Each row is where one point has got to under a steady rotation. How many steps took it there?
The counts run from 0 to 406.
[  3  28  31 -21 -18 -24  10  25  19 -33  -6  -9   0 -22  18 -45   5  21
  32  -4 -17 -20 -25   2   9 -17  10 -14   3  -1 -30  22 -22 -45  -4   6]	272
[-44   8  18  12 -37  -3 -16  -3  22  -9  32 -13 -23  19 -47   8  -3  -9
  -3 -44 -27  17 -15   0   7 -11  -3 -10 -13   5   6  20  33 -12 -35   6]	211
[-34  16  46  32   8  -9  11   1   7 -34  -5   0  31  -4  17 -15   3 -25
   2 -33 -39  14 -16  14 -20  -7   4  -7 -32  -7 -26 -13   8   5 -37  13]	249
[-24   6  13  19  -3 -10  51 -23  -7 -43  -5   9  22 -17  14  28  35   3
  12 -15  -1  42  21 -13 -20 -10  -3   2 -34 -25  -4 -14   4 -28   9   9]	150
[-51   0  -7   7 -15 -38  -4  -6  12   4  24 -23 -24  41 -21   7  13  15
   1 -37 -26 -10 -11 -21   7 -19   7   6 -31 -15  24  24  37   6 -16  -7]	204
[-48   5  16  20 -41 -27  43  -4  -1   7  14  -7   5  21 -38  14   5  -4
  40  15   2   2 -10 -12  22  -5  23   2 -40   6 -12  27  16 -18  -1  -6]	191
[-29 -10  24 -17 -29   1  18   6   6 -37   2  18  18  11 -18  15   4  38
  14 -38  -9  14  16  -6  13 -36 -18  15 -19 -35 -22  -8  -3   0  41  14]	168
[-25  27   9  26  21 -14  -6 -15  -1 -34   1 -23  13 -15  10 -19  14 -23
  23   3 -31  17  -6   6   7  21   3 -34 -65   3 -15 -18  17  13 -26   4]	239
[-23  15  39  17  16  -9   3  26   6 -34  -7 -11  10   4  29 -23   5 -12
  -4 -36 -53   3 -24  -3  -9 -22   7  -7 -16  -4 -26   0  -6  -1 -39  30]	252
[-21 -18  -4  -5 -34   1 -30 -14  20 -44  19   6 -21  12  16  -4 -15   2
  18 -14 -31  17   0  -3 -30  19 -15 -43   6 -28  -2 -24   0 -44  -7   5]	122
[-28  30  14  23  21 -19  -8 -13  -8 -32 -11 -24  11  -5  14 -23  15 -27
  20  -5 -32  12  -9   2   2  18   2 -30 -64   3 -12 -12  17  13 -28   6]	240
[-39  -5  20 -13 -19  -3  -1  16 -18 -40 -24  10   0  33   3   9  10  20
   3 -40 -14  11  22 -28   7 -31 -19   2 -29 -34  -2  12  -7 -13  31  23]	164
[-21  25   5  26  24 -13  -2 -14   6 -32  12 -25  14 -23   6 -17  10 -13
  25   5 -31  21  -7   8  11  18   4 -32 -63   4 -18 -23  15  18 -26   5]	238
[-19 -16 -18  17  10 -22  23 -18   2 -16  40  -6  -5  14  11  23   8  10
  39  22 -45  23  23 -31 -17  20  17 -15 -29  -7 -21 -31 -10 -15  -9   4]	334
[ -4  27  46 -13 -35 -14   4  17  14 -35 -12   4  13 -17   8 -44  -4   3
  29  -8 -16 -13 -26  14   1 -12   1 -15   4  -1 -32  19 -16 -47  -6   3]	270
[-29   7 -10  11  27 -39  19  -5  23 -12  21   0 -23  -8  14  -2 -29  36
   8 -35  10  11  35   7 -18 -15  29  -8 -23 -26 -15  13  -7 -44 -13  -4]	295
[-44  -3  -5   7 -16 -31   2 -12  25   2  39 -17 -16  26 -31  12  12  24
  -1 -42 -25  -4 -12  -7   4 -23   6  11 -23 -19  15   9  43  14 -16  -9]	206
[-28  28  17   8   4 -44  35   0   3  -5  -8  -1 -17  -4  16  -7  -8   2
  16 -27  12  -1  14  -1 -17 -12  35  -3 -16   1 -12  36  -6 -69 -26  -1]	290
[-19 -19  -7 -10  -9 -11  -1   7  29 -25  28  -9 -38  17  28  12  -8  13
  13 -33 -50   6 -12 -18 -30  -3   9 -21  23 -13 -15 -22  -2 -36 -28  19]	117
[-26  22 -13   3  12 -25  11 -19  -6 -14   5 -26   8  17 -11   9  14   8
   8 -14 -38  -1   9 -35   7  -9  11  17 -60   2  -2 -34  46   7 -28  17]	10
[-20  -5  21 -10 -42  -1 -26  -4  -5 -48  11   4  -7  13  -4  -3  40   7
  18 -12 -38  23  -3 -22  -3  -2 -40 -31  -5 -23  19  16 -15 -20  26   1]	358
[-35  -3  18 -19 -19  -6   4  15 -13 -37 -19   9   4  30   2  10  13  28
   7 -43 -18   7  19 -29   9 -35 -18   9 -23 -35  -5   5  -7  -6  35  24]	165
[-52  -3  14  11  13 -16  33  32   8 -15  -3 -21 -19   9   4  21  10  14
   9 -51  -6  15  -8  -6  25 -34  12  -7 -27 -19 -15  27 -11  19   9  21]	390
[-25   7  -7  -1 -22   4 -40  -9  34 -26  45 -23 -23  -9 -43 -11  -7  16
   7 -22 -25  23  -7  11  27   3 -17 -30 -28  -5  -1  -4  24   8 -16   2]	218
[-19  29  31  22  30 -45  26  16   5 -10  18 -17  -2 -15  13 -23  30  15
   5 -25 -25   7  -1  -3  -1 -27  20   1 -22  -2  -6  48 -18 -19 -21  -4]	58
[-28  26  28 -13  21 -46  -9   7   7 -11   8  -3 -13   6   8 -23  11  26
   1 -70 -16 -11  14  14  -8 -28  -2   1 -16 -20  -3  36  -4  -2   1 -13]	68
[-42  17   1  -4   4 -33 -12  -8   1 -12  -5  10 -29  23  10  -5 -33  10
   4 -50   8   3  43   2 -20  -5  11 -11 -23 -22  -2  21   3 -52 -11  -1]	299
[-13  24 -28  -7  -2 -10  19 -10  15 -14  19 -40 -16 -15 -26  13   0  24
  24   9 -13  15   3 -29  39  -3  19  -3 -50  14 -14 -24  30 -14 -19  23]	1
[ -9  12   9  -7  -6 -17  32   7   3 -32  14 -28 -10 -31  -4  10  58  22
  35   1 -12  28 -10 -21  31 -11 -10 -23 -21  -2  -2  23 -24  -5  30   7]	371
[-26   1  27 -23 -43   5  17  32  -3 -24  -6  -1  -4  19 -25  10   2  22
  28 -12  -9   4  -2 -27  38 -29  -7   1 -12  -5 -29  21 -19 -21  30  30]	174
[-40   8  -4  12  14 -31  -1 -12  13 -16  11  10 -22   5  10  -5 -38  18
   4 -39  15  15  43  13 -19  -4  21 -15 -30 -29  -9  16  -2 -47 -10  -8]	297
[ -9  37   8 -16   2 -58  24  -8   4 -15 -17 -10   0  -9  28 -35  14  22
  36  -5   4 -30   0  -3  -8 -10  19  -3 -24 -13  -5  26   2 -49   3 -17]	282
[-24  23   2   3  22 -45  35   8  11  -3   3  -9 -28  -3  21  -3 -10  22
  10 -36   5  -4  19  -9 -12 -23  36   0 -14  -7 -13  30 -11 -57 -23   5]	292
[-14  14  26  -9 -17  -6 -39   7  -1 -38  10  -5  16  32  -8 -30   9  17
  -3 -16 -70  -9  -6 -28   5 -20 -22   2 -25 -11  -5 -12  15   3 -15  18]	28
[ -8  -3  -5 -34 -38  -9 -27 -13   9 -44   1  -5 -26  16  23  -4  13   8
  22 -20 -39  -1  -9 -20 -26   9 -20 -32  14 -19   8 -21   7 -45   1   7]	125
